Named turns come first, each shown by rows before and after it. Which turns, in which order, take the first row of each pair that follows to the second? Write the first one first, as in the answered first pair.
turn Y:
-.07	-.05	.01	-.03	-.01	.25	.09	-.22	-.12	-.13	.09	-.06	-.01	.06	-.25	.06	-.07	.03	.08	-.13	.02	-.14	-.21	-.22	-.17	.24	-.08	-.13	.25  ->  -.25	-.14	.19	.03	.12	.19	.04	-.10	-.10	.06	-.30	.11	-.06	.02	-.11	-.06	-.06	.14	-.06	-.10	.12	.11	.12	-.08	-.31	-.08	-.11	-.01	.21
.10	-.10	-.14	.14	.01	.18	.20	.07	-.15	.11	.16	-.10	-.19	-.08	-.28	-.09	.13	.02	.09	-.25	.28	.00	.08	.14	-.24	-.03	.16	.05	-.01  ->  .11	-.15	-.18	.09	-.01	.09	.18	.13	-.12	.18	.06	-.01	-.16	-.06	-.08	-.12	.17	.02	-.04	-.24	.28	.06	.22	.26	-.21	-.21	.09	.06	-.09
.16	-.19	.02	.06	-.04	-.05	.16	.07	.08	-.10	.50	-.03	-.16	.07	-.21	.25	-.21	-.30	.03	-.36	-.18	-.26	-.16	-.06	.38	.26	.09	-.31	.12  ->  -.12	-.23	.46	.27	.26	.03	.21	.16	.04	.00	.06	.04	-.36	-.09	-.42	.07	-.30	-.16	.08	-.38	.00	.04	-.01	-.21	.07	.09	.22	-.09	.19
turn E:
.09	.13	.17	.10	.07	.24	.00	.09	.10	-.08	.29	-.12	-.05	-.12	-.28	.07	.01	.01	.44	.05	.04	-.18	-.15	-.28	-.07	.25	.09	.01	.01  ->  .06	.12	.17	.09	.16	.19	-.08	.02	.08	-.08	.14	-.03	.05	-.26	-.22	.12	.13	.05	.38	.17	.10	-.21	-.03	-.39	.04	.24	.04	-.03	-.02
.13	.04	-.27	-.02	-.18	-.14	-.01	.09	.05	.06	.01	.04	.05	.07	.32	.03	-.02	-.01	-.14	-.06	-.05	-.04	.16	.31	.16	-.21	-.10	-.08	-.02  ->  .14	.05	-.31	-.01	-.20	-.11	.00	.11	.06	.04	.08	-.01	-.01	.13	.27	-.01	-.06	-.02	-.09	-.11	-.07	-.02	.04	.34	.07	-.20	-.08	-.06	-.02
-.02	.02	.08	.07	.01	.14	.08	.00	.05	.00	.13	-.11	-.10	.06	-.20	-.05	-.11	-.08	.07	-.11	-.01	-.04	-.10	-.04	-.13	.13	.03	.04	.13  ->  -.02	.04	.05	.07	.03	.12	.06	-.01	.02	.00	.10	-.10	.01	.00	-.23	.02	-.02	-.07	.10	-.08	-.01	-.10	-.11	-.12	-.06	.19	.06	.02	.10
turn W:
.05	-.01	-.02	.00	-.05	.15	.14	.05	.03	.02	.11	-.09	-.11	.10	-.11	-.22	-.20	-.06	-.06	-.20	-.15	.01	-.12	.03	.09	.12	-.15	.00	-.08  ->  -.01	-.03	.03	.03	-.02	.15	.14	.08	.02	.05	.05	-.05	-.16	.06	-.14	-.26	-.20	-.02	-.05	-.21	-.15	.05	-.07	.00	.04	.07	-.12	.05	-.06
.15	-.05	-.18	-.15	-.04	-.01	.05	-.09	.04	-.04	.05	-.04	.02	.04	.09	.06	-.08	-.11	-.13	.05	.07	-.05	.06	.16	.01	-.12	-.05	-.19	-.14  ->  .17	-.05	-.18	-.14	-.07	.01	.08	-.13	.01	-.10	.16	-.11	.01	-.01	-.05	.07	-.09	-.11	-.06	.02	.05	-.11	-.09	.06	-.01	.06	.00	-.19	-.09
.04	.02	-.29	.12	.02	-.05	-.11	.15	-.11	-.11	-.04	.00	.13	.07	.00	.13	.05	.04	.10	-.05	-.06	.06	.02	-.17	.03	.26	.03	.07	.11  ->  .01	.03	-.21	.14	.08	.00	-.10	.16	-.09	-.10	-.07	.01	.07	.07	-.05	.09	.04	.05	.13	-.06	-.03	.10	.01	-.21	-.03	.22	.05	.09	.15
turn P:
-.05	.07	.19	-.04	.07	.04	.05	.01	-.04	-.14	.08	-.05	.01	-.06	-.15	.04	.08	.01	.06	.08	-.04	-.04	-.02	-.17	-.10	.06	.07	.11	.02  ->  -.11	.04	.23	-.05	.10	.02	.04	.04	-.03	-.05	-.05	.03	-.01	-.04	-.08	-.02	.09	.06	.02	.08	.01	.06	.09	-.11	-.15	-.04	.05	.15	.04
.09	-.04	-.04	-.01	-.07	.04	.03	.02	.02	-.03	.07	-.07	-.02	.13	-.02	-.09	-.11	-.06	.05	-.13	-.02	-.02	-.04	.11	-.06	.06	.04	-.02	-.02  ->  .05	-.05	.01	.02	-.03	.06	.04	.00	-.01	-.04	.08	-.09	-.05	.10	-.10	-.09	-.11	-.05	.10	-.14	.00	-.05	-.10	.04	-.07	.12	.05	-.02	.00
-.01	-.02	-.09	-.04	-.03	-.01	-.17	.26	-.17	.10	.33	-.05	-.13	.14	-.06	-.13	-.09	-.02	-.05	-.33	-.09	-.07	-.21	.22	-.12	.08	.00	-.15	-.06  ->  -.02	.00	-.02	.02	.05	.03	-.17	.23	-.21	.07	.32	-.06	-.13	.05	-.19	-.11	-.10	.00	.02	-.31	-.06	-.12	-.30	.07	-.15	.16	.05	-.10	-.02
Then:
(two turns a pair)
-.01	-.10	.06	-.04	.22	.12	.11	.37	.13	.33	-.42	.21	-.01	-.14	.25	-.06	-.21	-.08	-.15	.02	.09	.25	.20	.19	-.24	-.23	.08	.05	.09  ->  .23	-.05	-.34	-.19	-.11	.10	.15	.35	.25	.22	.07	.05	.03	.13	.38	-.02	-.31	-.21	-.13	-.07	-.11	.05	-.05	.41	-.10	-.10	.03	-.09	.06 | E, Y
.13	-.08	.10	.08	.19	.06	.16	-.10	-.12	-.09	.27	-.23	-.14	-.25	-.40	.07	-.07	.05	.23	-.11	.19	-.14	-.49	-.50	-.22	.30	.34	.13	.09  ->  -.01	-.27	.00	-.10	.12	-.15	.11	.15	.03	.37	-.28	.10	-.16	-.03	.36	-.19	-.06	.13	-.27	-.08	.17	.36	.27	.27	-.23	-.53	.12	.15	-.10 | Y, P
-.03	-.10	.11	-.10	.03	-.23	-.14	-.10	-.10	-.18	.12	-.14	.00	-.22	-.10	.08	.17	.01	.10	.17	.21	-.13	-.37	-.30	.09	.36	-.07	-.06	-.09  ->  -.20	-.21	.26	-.11	.13	-.29	-.16	.08	-.07	.05	-.35	.07	-.09	-.18	.18	-.10	.13	.12	-.14	.18	.28	.25	.08	.00	-.06	-.11	-.16	.04	-.16 | Y, P
-.09	-.12	.21	-.02	.00	.01	-.06	-.02	-.18	.13	-.20	-.06	-.01	-.15	-.04	.01	-.24	.02	.11	-.12	.16	.03	.14	.20	-.08	-.06	.17	.03	.13  ->  -.02	-.12	.04	-.13	-.13	-.07	-.08	.02	-.13	.14	-.09	-.05	.05	-.03	.12	.02	-.22	-.04	.02	-.11	.07	.02	.16	.40	.03	-.11	.09	-.05	.07 | E, Y
.03	-.02	-.17	-.04	-.09	-.09	-.06	.00	.02	.02	-.01	.10	.10	.08	.13	.03	.05	-.02	-.15	.06	-.02	.03	.11	.21	.14	-.11	-.05	-.09	-.06  ->  .08	-.05	-.20	-.04	-.16	-.03	-.05	.03	.05	.00	.07	.04	.02	.19	.10	-.02	-.07	-.06	-.08	-.03	-.06	.07	.06	.26	.06	-.10	-.02	-.09	-.04 | E, E
.06	.06	-.03	-.01	-.01	-.03	-.03	-.05	-.04	-.16	.04	-.02	-.01	-.06	-.04	.04	.18	-.02	.05	.01	-.05	-.12	-.16	-.09	.18	.18	-.03	-.08	-.04  ->  -.06	-.03	.09	.01	.08	-.07	-.04	.04	-.04	-.03	-.28	.07	-.03	-.10	.10	-.07	.18	.08	-.06	.04	.02	.05	.11	.05	.10	-.07	-.07	.00	-.08 | Y, Y
.11	-.11	-.19	-.28	-.08	-.15	-.06	.04	-.05	.06	.12	.09	.07	.31	.27	-.04	.11	-.04	-.23	.05	.00	.06	.20	.35	.03	-.17	-.15	-.04	-.14  ->  .19	.00	-.13	-.15	-.08	.05	.06	-.04	-.12	-.17	.47	-.13	-.06	.34	-.17	.00	-.02	-.11	.05	-.10	.00	-.12	-.28	.06	-.10	.23	-.04	-.01	-.01 | E, Y
-.08	.01	.15	.01	.15	.03	-.03	.09	.07	.02	-.24	-.01	.03	-.13	-.03	.01	-.01	.02	-.03	.08	-.01	.06	.26	.05	-.06	-.11	.13	.09	-.06  ->  .11	.09	-.08	-.03	.00	.04	-.04	-.01	.08	-.17	.17	-.12	.11	-.07	-.06	.15	.00	-.11	.09	.08	-.12	-.22	-.02	-.04	.07	.17	.11	-.01	-.07 | Y, Y
.03	-.02	.20	.12	.35	-.04	.04	-.09	-.08	.07	-.18	-.03	-.10	-.10	-.16	.08	.24	.20	.10	.15	.04	-.11	.11	-.22	.11	-.01	.13	.15	-.03  ->  .23	.01	-.12	-.02	.14	-.15	.00	-.11	-.01	.02	.06	-.04	.05	.03	.10	.17	.30	.11	.02	.17	-.08	-.27	.10	-.04	.36	.01	.04	.00	-.14 | Y, Y
-.26	-.07	.32	-.06	.11	-.07	.10	.13	.26	.05	-.16	.05	-.01	.16	.19	-.26	-.06	-.08	-.14	-.01	.09	.23	.45	-.08	-.06	-.28	-.04	.25	-.07  ->  -.10	-.07	.11	-.11	-.11	-.01	.16	.15	.34	-.02	.21	-.07	-.10	.41	.19	-.27	-.26	-.21	-.09	-.16	-.05	.17	.24	.10	-.10	-.24	-.07	.20	-.03 | E, P
-.44	-.01	.52	.10	-.01	.07	-.06	-.04	-.04	.00	-.29	-.11	-.08	-.18	-.23	.01	.16	-.18	.18	.05	-.07	.13	.36	-.14	-.11	.00	.16	.27	-.06  ->  -.44	.00	.51	.07	-.09	.14	-.02	.00	.00	.01	-.21	-.17	-.20	-.08	-.27	-.10	.01	-.21	.20	-.07	-.11	.21	.29	-.03	-.22	-.03	.18	.32	-.03 | E, E
-.01	.08	-.06	.16	.11	.08	.02	.02	-.15	-.14	.22	-.06	-.14	-.03	-.14	.11	-.15	.10	.13	-.06	-.10	-.19	-.13	-.24	-.10	.27	.05	-.05	.16  ->  -.14	.00	.01	.15	.14	.02	.01	.15	-.10	.12	-.18	.12	-.19	.03	.20	-.05	-.18	.20	-.12	-.07	-.03	.13	.28	.13	-.16	-.19	-.01	.02	.07 | Y, P
-.09	-.02	.24	.02	.22	-.17	-.10	-.09	-.11	.01	-.47	.11	.21	-.48	.06	.00	.14	.22	-.11	.37	.16	-.04	.05	-.16	.25	-.04	-.05	.03	-.09  ->  .12	.05	.01	-.07	.06	-.17	-.08	-.20	-.12	-.16	-.04	-.02	.31	-.41	-.01	.13	.14	.10	.00	.37	.05	-.31	-.21	-.24	.40	.26	-.04	-.11	-.08 | Y, Y
.24	.04	-.08	-.29	.02	-.03	-.12	.03	-.02	.23	.25	.31	.08	.23	-.04	-.13	-.29	-.14	-.06	-.14	-.17	.12	-.16	.22	-.03	-.10	-.13	-.41	.10  ->  .26	.09	-.07	-.24	.09	.01	-.14	-.10	-.08	.08	.33	.26	.19	.05	-.24	.00	-.17	-.15	.06	-.04	-.13	-.08	-.33	-.06	.08	.15	-.08	-.43	.15 | P, E
-.04	.04	.00	-.11	.00	-.08	-.04	-.06	.10	-.03	-.06	.04	.07	-.20	.14	.07	.10	.15	-.07	.16	.08	.03	.18	.04	.18	-.16	-.05	-.07	-.03  ->  -.02	.06	.12	.00	.08	.05	.02	-.13	.05	-.16	.03	-.05	.02	-.27	-.16	.11	.03	.12	.10	.14	.12	-.07	-.04	-.20	.08	.08	.04	-.06	.04 | Y, Y
.10	-.01	-.15	-.05	-.09	-.04	.03	-.03	-.10	-.13	.07	-.01	.00	.00	.08	.05	-.03	-.04	-.01	.10	.01	-.06	-.18	.03	.14	.01	-.01	-.08	.03  ->  -.07	-.05	.08	.02	.07	-.02	.04	.03	-.12	-.04	-.22	.06	-.11	-.06	.03	-.05	-.06	.04	-.06	.09	.10	.13	-.06	.02	-.03	-.14	.02	.03	.07 | Y, Y
.07	.15	-.25	-.05	-.15	-.06	-.05	-.07	.06	-.05	.36	-.07	-.06	.13	.04	.11	-.07	.04	.09	.06	-.12	-.03	-.04	-.04	.13	.14	.04	-.09	-.15  ->  -.18	.07	.11	.11	.10	-.02	-.03	.06	.04	.12	-.15	.07	-.21	.02	.00	-.05	-.10	.19	.02	.06	.04	.28	.22	-.04	-.09	-.10	.10	.08	-.11 | Y, Y
-.08	.10	.23	.22	.14	.17	.08	-.03	.06	-.16	.17	-.05	-.31	.12	-.45	-.16	-.23	.04	.22	-.13	.01	.09	-.36	-.20	-.30	.19	.06	.03	.10  ->  -.26	.01	.34	.21	.29	-.02	.00	.07	.06	.11	-.42	.23	-.22	-.01	-.04	-.20	-.04	.19	-.08	.05	.12	.36	.21	-.01	-.24	-.26	-.02	.08	-.04 | E, Y
.02	.19	-.33	-.02	-.15	.14	-.34	-.01	.09	.09	.10	-.15	.14	-.02	.07	.25	.33	-.15	-.03	-.19	-.03	-.25	-.16	-.04	.38	.09	-.17	-.40	.00  ->  -.33	.11	.18	.16	.19	.26	-.31	.14	.04	.23	-.52	-.03	-.09	-.19	-.14	.00	.24	.06	-.04	-.21	.20	.13	.09	-.15	.00	-.15	-.05	-.16	.08 | Y, Y
.04	.04	-.05	.04	-.08	.08	.01	.04	.12	-.14	.25	-.06	-.13	.11	-.10	-.14	-.19	-.02	.06	-.19	-.05	.21	-.12	.11	-.11	.13	.00	-.01	.02  ->  -.09	-.01	.08	.09	.03	.05	.00	.08	.10	-.04	-.01	.07	-.16	.06	-.05	-.19	-.17	.04	-.04	-.17	.02	.33	.06	.13	-.16	-.05	.01	.04	.01 | P, Y
.03	-.10	-.06	-.16	-.21	-.13	.06	-.11	.03	.00	.23	-.06	.04	-.06	.08	.07	.08	-.02	-.02	.00	-.11	-.22	.07	-.01	.19	.12	-.11	-.11	-.07  ->  -.20	-.12	.30	.00	.05	-.06	.11	-.02	-.03	.11	-.16	.06	-.13	-.20	-.08	-.10	.00	.12	.01	-.01	.03	.03	.21	-.09	-.05	-.05	-.03	.07	.01 | Y, Y
-.13	-.05	.15	.17	.19	-.01	.03	.01	.00	.09	-.32	.05	-.12	-.07	-.21	.13	-.03	.06	.03	.14	.12	.25	.01	-.13	-.11	-.07	-.11	.13	-.09  ->  -.12	-.06	.16	.17	.13	.02	.06	.05	.03	.10	-.21	.01	-.21	.02	-.24	.05	-.14	.04	.07	.05	.08	.30	-.07	-.08	-.19	-.09	-.11	.17	-.04 | E, E
.04	.03	-.16	-.02	-.32	.00	.12	.07	.06	-.12	.26	-.28	-.40	.23	-.21	-.18	.07	-.15	.26	.06	-.23	.02	-.28	-.08	.11	.15	.08	.08	.22  ->  -.20	-.02	.21	.15	.00	.05	.07	.09	-.04	-.02	-.24	-.16	-.44	-.06	-.36	-.22	.15	.03	.27	.16	-.04	.20	-.04	-.27	-.06	.04	.15	.23	.23 | E, Y
-.17	-.07	.37	.22	.08	-.03	.13	.01	.05	.37	-.23	.04	-.16	-.04	.12	-.07	-.17	.04	-.07	-.23	-.11	.28	-.14	-.12	-.15	-.09	.14	-.23	.20  ->  .09	-.02	-.02	.07	-.20	-.12	.10	-.11	.11	.21	.26	-.10	.01	.09	.24	.09	-.12	-.09	-.10	-.24	-.27	-.04	-.34	-.01	.16	.10	.05	-.43	.13 | Y, Y
-.06	-.01	-.04	-.13	.11	.13	-.11	-.07	-.22	.01	-.04	-.05	-.02	.04	-.11	-.02	-.02	.03	.06	.05	-.08	-.06	-.24	-.04	-.10	.15	.11	.18	.02  ->  -.04	-.03	-.15	-.21	.03	.04	-.14	-.05	-.18	.10	-.09	.04	.04	.12	.14	-.03	.04	.02	-.10	.10	-.11	.00	-.06	.16	-.01	-.04	.02	.13	-.07 | Y, Y
.00	.07	-.03	.15	.05	-.36	-.21	.05	-.10	-.06	-.28	.05	.25	-.44	.02	.34	.24	-.07	-.15	.28	.13	-.29	.26	-.33	.28	.01	-.13	-.03	-.05  ->  .08	.05	-.17	.08	-.03	-.42	-.20	.10	-.04	-.01	-.23	.08	.25	-.33	.23	.32	.23	-.10	-.26	.27	.06	-.25	.35	-.11	.34	-.14	-.20	-.07	-.11 | P, P
.04	.03	-.25	-.08	-.11	-.25	-.02	.05	-.07	-.07	.13	-.11	.11	.07	.19	.02	-.07	-.06	-.08	.01	-.17	-.09	.03	.10	.15	.04	-.01	-.16	-.05  ->  -.20	-.03	.17	.11	.15	-.12	.04	.14	-.15	-.01	-.19	-.07	-.06	-.10	-.10	-.10	-.16	.05	.02	-.01	.02	.12	.06	-.11	-.13	.03	.11	.03	.07 | Y, Y
.00	-.18	-.15	.09	-.02	-.02	.04	-.15	.01	-.22	.06	-.06	-.14	.03	-.08	.25	-.21	-.08	.27	-.07	-.15	-.12	.02	-.20	-.02	.17	.07	-.05	.29  ->  -.10	-.25	-.14	.02	-.02	-.14	-.01	-.06	.06	-.04	-.21	.08	-.09	.07	.24	.16	-.15	.01	.05	-.02	-.13	.13	.35	.06	.01	-.17	-.03	-.03	.21 | Y, Y
